Turns, then the turns between two rows, first turn first; the first pair answered:
turn j_690:
[-21  -5  31  -6 -12 -16   7  12 -14  22 -33   1 -17   9   2  13] |-> [-16 -22  14  -1 -14 -27  -3  -5 -13  21 -29  14 -17  -9 -16  12]
[  7  -2 -67 -27  20  13   5  -5  -5  -5  13  19  -4   9  42 -73] |-> [ -3  10   0 -22 -20  42  31   7  20 -38   2 -16  -3  70  53 -18]
[-10  12  -5  -5  -1  50   5 -25   7 -42   3 -25  11  45  34  10] |-> [ -9  -9 -41   3   8  23 -17 -61   8 -36   6  -2  10  11   2  -4]
turn j_32:
[-21   4  33 -22   8   2   3  46  22  -3  -7 -29  -6  16  24  -1] |-> [  6  20  40 -14   1 -17  14  38  27 -12 -21 -24 -12   0   3  21]
[ 26  43   4 -15  15  21   7   9 -11 -13 -12   8  30 -11  21  -7] |-> [ 30  44   0  -9  13  21  12   3  -8 -18 -11  12  28 -16  19  -5]
[-19   9  46 -14 -19  -1   6  34   4  -7 -16  -9   3  40  -5  52] |-> [-14   9  48 -10 -22  -2   6   5   7 -24 -15  -3   4  39 -16  55]
turn j_41:
[ 39  22  14  36   9   5  52  -4  16  -1  12  -7  14 -44   4   5] |-> [ 24  13  36  33  -2  10  57  24  19   7   9 -17   8 -17  18  16]
[ 20  51 -13 -15 -17   5  13  46 -41  20  13 -30  33 -17  15 -17] |-> [ 26  46 -14 -15 -12   0   9  41 -41  20  12 -24  35 -19  10 -15]
[ 12 -10  -6  18 -18 -21  14 -31  23 -17  -6  13 -30 -30 -62  20] |-> [  6  -3  15  15 -28  -6  27 -24  23 -34 -12   4 -22  -8 -48  33]
turn j_940:
[ 28  22 -49 -26  19   6 -44 -15 -18   3 -38   6  23 -19 -13 -18] |-> [ 28  28 -51 -26  16  12 -39 -17 -19   7 -42   5  24 -20 -15 -18]
[ 48  43 -63   0  45 -22  16  -6 -42  13 -13  48  13 -75 -10 -32] |-> [ 38  25 -73   0  47 -27   3 -11 -40  18 -13  50  10 -75 -15 -43]
[ 14  17 -50 -13  39 -21 -25  26 -19  31   1  27  -7 -64  -4 -45] |-> [  1   5 -54 -19  40  -3 -29   4 -21  26   8  23   3 -52  -6 -58]
[-22 -23 -23 -17  40  23 -25   9 -23  18  21   2   2 -21   1 -54] |-> [-20 -10 -18 -24  36  42 -19  -2 -20   1  15  -3  16  -6  16 -52]
Now pairs of rows:
Each pair is two turns apart.
[ 35 -17 -21  31  -4 -25   5 -58  26  -9   4  16  12 -32 -26  26] |-> [ 11 -20 -25   7  -7  31  -3 -74  24 -29   7   3  43   6  16 -11] -> j_32, j_940
[ 12  23  36   2 -29 -24 -13  79 -15  40 -29  -6 -48  -4 -14   5] |-> [-14 -14  29   9 -36 -20 -31  64   3  46 -12  -7 -57   6 -29   5] -> j_940, j_690
[  1  24 -22  -6   5 -22   8  39  -2  23 -11  55  17 -58  -6 -41] |-> [ -9 -16  10  21 -46 -31   7 -22  44 -16 -15  46   1 -37 -44  23] -> j_690, j_690
[-13  25  17 -42  -7  69  11   6  12 -38  18 -15  31  70  69 -29] |-> [ 18  12  12 -12 -31  42  11 -79  43 -82  15   8  25  51  13  19] -> j_690, j_940
[ 18 -39 -54 -25  39   1 -16   8 -16  51   3  19 -35 -40 -17 -63] |-> [ 22 -22 -53 -43  34  55  -6 -38 -12   1   6   5  -4  -3  15 -80] -> j_940, j_940
[ 33  69 -17 -29  38   8  14  -9 -51 -12 -13  20  31 -25  32 -30] |-> [-32  12  67  -8 -24  -4   6  46 -12  14  -7 -34 -16  52  24  36] -> j_690, j_41
[ -8  22   6  -9  15   1   8  25 -12  23  -5  -3   0  -7   8  -5] |-> [ 14  31  -9  -7  26   7  11  -2 -15   6  -2  10   7 -14   6  -8] -> j_41, j_41
[  7  34 -15  -7  42  22 -17 -16 -16  16  -4  12  14  13  16  -2] |-> [ -2  13  11   7  14  29 -16 -41  12  -6  -3   3   9  33   2  32] -> j_41, j_690
[-36 -15  10 -15  15  46  -8  44  -5  16  21 -29   6  13  16 -36] |-> [-16  -6  13  -4  16   8  -2  72 -20  41  11 -18 -10 -17  -5 -14] -> j_32, j_940
[ 54  42   2  16   0  18  35 -27  -4  -7   9   7   4 -22   5  20] |-> [ 45  36  27  17 -11   9  43  -1   1   9  10  -2  -5  -2   9  35] -> j_940, j_41
[ 42   6 -20  27  -1 -53   4  -8  20  -3  15  17  12   0 -28  45] |-> [ 43  38   9  12  -4 -27  20  39  11  -2   4  -4  20  30   4  48] -> j_690, j_690
[ 54 -19  -6  13  37 -32  10  -9   4  -2 -12  18 -16 -45 -31 -26] |-> [ 40  -4  64  10   2   7  29  17  23 -27 -18 -24 -14  27   3   6] -> j_41, j_41
[  5  40 103  35 -16 -44  23 -42  -8 -46  13 -22   5 -29  26  43] |-> [-19  -7  85  42  -9 -90  -3 -21 -15   2  24 -11 -17 -51   0  45] -> j_940, j_940
[-45 -27  19  -4 -18  36 -28 -37  32   9  26  24 -25  27  20   0] |-> [-43 -13  -1 -18  11  37 -29  -3  -1  42  23  26 -19   6  34 -35] -> j_41, j_690
[ 13  49  32 -15   7  20  35   2  -1   5 -16 -16   8  17  17  13] |-> [-20 -22  -8  -4   0  23  -1 -63  21  -8   9  -5   8  16  -8 -12] -> j_690, j_32
[ 46  54 -24  -9 -10  84  19 -46  11 -47   5   8   7   4  46  -1] |-> [-36 -22 -10 -11 -11  42 -20  80   2  71  21 -15 -39  11  37 -13] -> j_41, j_41
[  4  21  41  -8 -16   8  27  60 -26  -2   9  -8  19  33   3  19] |-> [ 24  -7  -7  14 -12 -37   2 -27 -14 -18  18  31  13 -23 -61  26] -> j_32, j_690
[ 68  93  -8 -20  46 -13  23  34 -39 -11 -22  22  14 -48  28  -4] |-> [ 29  23  31  -4 -29  31  21 -76  34 -92  -8 -11  18  31   9  51] -> j_690, j_32
[ -4 -26  12  16 -28 -22   5 -22  33  -3  -9  -2 -20   0 -38  35] |-> [-17 -38   6  -2 -27  14  -3 -44  36 -20   0 -13  -5  25  -7  11] -> j_32, j_940
[  0  28  44   3  -9  33  17  -1   0 -38  -8 -25  10  30  31  12] |-> [ 14  -9   5  30  -7 -29  -8 -47  11 -22   0  10 -14 -23 -38  29] -> j_940, j_690
[ -9 -36 -24   0  -5  48  -7  10  -4  -8 -22 -17   1 -16  37 -13] |-> [-10 -45 -31   8 -11  43 -16  -6   5 -10 -18  -9  -4 -22  24  -7] -> j_690, j_690
[ -7  -1  69  28 -47  -2  -9 -34  59 -49  12 -18   1  14 -43  74] |-> [ -4  -7 -52   0  37 -27 -52 -29   1  20  40  31  19 -80 -36 -49] -> j_690, j_32
[ -5  -8 -21  -6 -35  36  -6 -45  28 -33  -3  21   5   5  28  32] |-> [ -5  15 -29 -18 -21  48   4 -26  15 -29 -13  17  17   2  53  10] -> j_690, j_41
[-25 -53  54   5 -32 -50   7  21   5  22  17 -27 -24   8 -47  51] |-> [-20  -6  52 -20  -1 -36  23  83 -39  55   7 -30  -9   5  -2   2] -> j_690, j_690
[ 45  34   4  22   7 -55  24  23 -14  18 -15  29 -18 -39 -44  52] |-> [ 20  39   7   1  23 -35  22  88 -31  53 -14   3  -9 -17  -4  21] -> j_940, j_690
[-18  19 -28 -21  48  23  -2  49 -22  18   1  -9  37  11  29 -44] |-> [  1  24 -17  -2  40 -24   1  71 -30  37  -6   6   9 -22  -7 -14] -> j_32, j_940
[  4  -5 -25 -17   9   4 -16 -61   3 -28  -6   9  16   7 -21 -10] |-> [ -1 -15 -30 -17  21   5 -20 -50  -4 -17   2   7  22  -1 -17 -29] -> j_41, j_690
[ 10  24  61   3 -40 -12  -8  25  26 -20 -14 -32  -9   2  17  98] |-> [-43 -45  16   0 -29 -36 -60  41  21  43  16 -23 -22 -24  -1  55] -> j_41, j_940
[ 21  35 -83  -5  42  57   7 -91  -2 -66  -4  33  67 -59  30 -77] |-> [ 54 124  34  -3  17  51  83  38  -8 -61 -43 -10  46 -15  58  11] -> j_690, j_940
[ -4 -40 -54  -2  20 -18 -22 -81  -8 -39  -4  -4  30  -5  -4 -28] |-> [ 32  24 -12  -7  20  -1  15 -67 -14 -67 -29 -10  39   0  20  -2] -> j_940, j_940
[ 23  33 -49   2  28 -37  -7   0 -12  -3 -14  29  -7 -55 -28 -30] |-> [ 35  64  25   4  -9  -3  30   8   6 -50 -31  -2  -1   6  -1  27] -> j_690, j_32
[ -9  -4   3  13  16 -19 -26 116 -13   4  24  20 -31 -13 -28   7] |-> [-43 -52 -30   0  14  13 -51  62  10  -7  47  16 -16   8 -19 -27] -> j_940, j_940
[-27 -26  29 -40   0  17  21 101  -3  46  24 -15  33  -4  56  -6] |-> [ -37 -102    9    5  -35  -39  -15    6   40   26   38   10    6  -32
  -26   37] -> j_690, j_41
[ 12 -28 -15   1 -11 -28  -8  23   0  19  15  19 -35 -33 -26  25] |-> [ 31  14 -28  -4  10 -13   7  24 -15   9   7  25 -15 -46  -2   5] -> j_690, j_41
[ 56  18  39  40   3 -29  20 -26   7 -16   4   6 -24 -41 -19  30] |-> [ 58  50  53  25  17  -6  30  -4  -7 -23   0  -2 -12 -30  15  16] -> j_690, j_41
[ 43  41  12   5   3   4  41 -12 -15 -35  14  11   9 -20  14  48] |-> [-14   3  40   3 -19  36  31  11   7 -27  25 -25   6  37  34  47] -> j_32, j_41
[ -7  33 -16 -27  35  31  15  99 -48  55 -12  -4  25   7  77 -65] |-> [ 62  75 -38   2  44 -25  36  58 -59  33 -31  35  21 -64  23 -29] -> j_41, j_32
[ 54 -31 -26  54  -6 -97 -21 -59  32   9 -16  61  20 -51 -93  25] |-> [  25  -55  -48   33   -8  -36  -32 -120   46  -30    3   50   48  -14
  -64  -14] -> j_940, j_940
[  8 -19 -47 -15  54 -40 -28   3 -29  21  -2  44   2 -44   0 -23] |-> [ 28  40  52  -8   9 -13  31  39 -12 -23 -24   2   1  23  26  60] -> j_690, j_32
[ 22  55 -13 -14  46  42   0  23 -36 -13  11  26  22 -31  16 -90] |-> [ 10  24  54  16 -32  60  12 -49  33 -84   5  -6   6  34 -13  11] -> j_41, j_690
[  72   13   18   28  -31    5   17 -127   63 -124   10   12   11   28
  -43   85] |-> [  14  -89 -101   22   37  -74  -76  -68   17   18   46   53  -16  -71
  -80  -31] -> j_41, j_690
[  5  -4 -26   5 -19 -24 -16 -31   3 -21  13  24 -14 -15 -46  39] |-> [-13  -7  20   7 -38  -3  -4   5  12 -21  10   0 -13  27 -29  61] -> j_41, j_41
[ -2  -9 -49   7  41  -4 -13  13 -35  36  19  13   7 -21  15 -57] |-> [  7   3 -44  -5  42  27  -1  -5 -32  10  17   9  22  -7  37 -63] -> j_940, j_940
